B =
-.10 -.56 -.71 .24 .70
-.43 -.47 .44 .11 -.65
Rows and columns are counted from 0.
row 0 col 0 = -.10
row 0 col 3 = .24
row 1 col 2 = .44
row 0 col 4 = .70
row 1 col 4 = -.65

a =  233   632  -546   371
a[0]	233
a[-2]	-546
a[-1]	371

grid =
5,3,3,5,4,6,4,4,3,6,6,4,6,6,6,6
5,3,5,4,6,5,1,6,2,5,5,4,4,5,4,4
3,4,3,4,3,5,5,3,4,5,5,4,6,4,5,5
6,1,4,6,5,7,2,5,2,7,7,2,6,7,6,6
2,5,3,3,2,4,6,2,4,4,4,5,5,3,5,5
4,4,3,4,3,5,4,3,3,5,6,4,6,5,6,6
2,6,5,2,4,3,5,4,5,3,4,6,4,3,3,4
4,6,7,3,6,1,4,7,6,2,1,6,1,2,1,1
3,6,4,4,4,3,6,4,6,3,3,5,4,3,4,3
5,3,4,4,5,5,3,5,3,5,5,4,4,5,4,4
4,5,4,4,4,4,5,4,5,4,4,5,4,3,4,4
3,6,5,3,4,2,6,4,6,2,2,6,3,2,3,3
grid[0,0] => 5
grid[11,1] => 6
grid[4,15] => 5
grid[7,15] => 1
grid[11] => [3, 6, 5, 3, 4, 2, 6, 4, 6, 2, 2, 6, 3, 2, 3, 3]
grid[4,7] => 2
grid[:, 11] => [4, 4, 4, 2, 5, 4, 6, 6, 5, 4, 5, 6]
grid[5,2] => 3
grid[8] => [3, 6, 4, 4, 4, 3, 6, 4, 6, 3, 3, 5, 4, 3, 4, 3]
grid[2,0] => 3
grid[6,12] => 4
grid[:, 7] => [4, 6, 3, 5, 2, 3, 4, 7, 4, 5, 4, 4]
grid[0,6] => 4
grid[11,0] => 3
grid[1,10] => 5
grid[0,10] => 6
grid[11,3] => 3
grid[6] => [2, 6, 5, 2, 4, 3, 5, 4, 5, 3, 4, 6, 4, 3, 3, 4]
grid[:, 3] => [5, 4, 4, 6, 3, 4, 2, 3, 4, 4, 4, 3]
grid[7,0] => 4
grid[10,4] => 4
grid[9,6] => 3
grid[4,1] => 5
grid[9] => [5, 3, 4, 4, 5, 5, 3, 5, 3, 5, 5, 4, 4, 5, 4, 4]
grid[9,4] => 5
grid[8,13] => 3
grid[2] => [3, 4, 3, 4, 3, 5, 5, 3, 4, 5, 5, 4, 6, 4, 5, 5]
grid[5,10] => 6
grid[1,1] => 3
grid[2,2] => 3
grid[3] => [6, 1, 4, 6, 5, 7, 2, 5, 2, 7, 7, 2, 6, 7, 6, 6]
grid[6,9] => 3
grid[2,14] => 5
grid[11,9] => 2
grid[3,9] => 7
grid[4,2] => 3
grid[10,15] => 4
grid[7,6] => 4
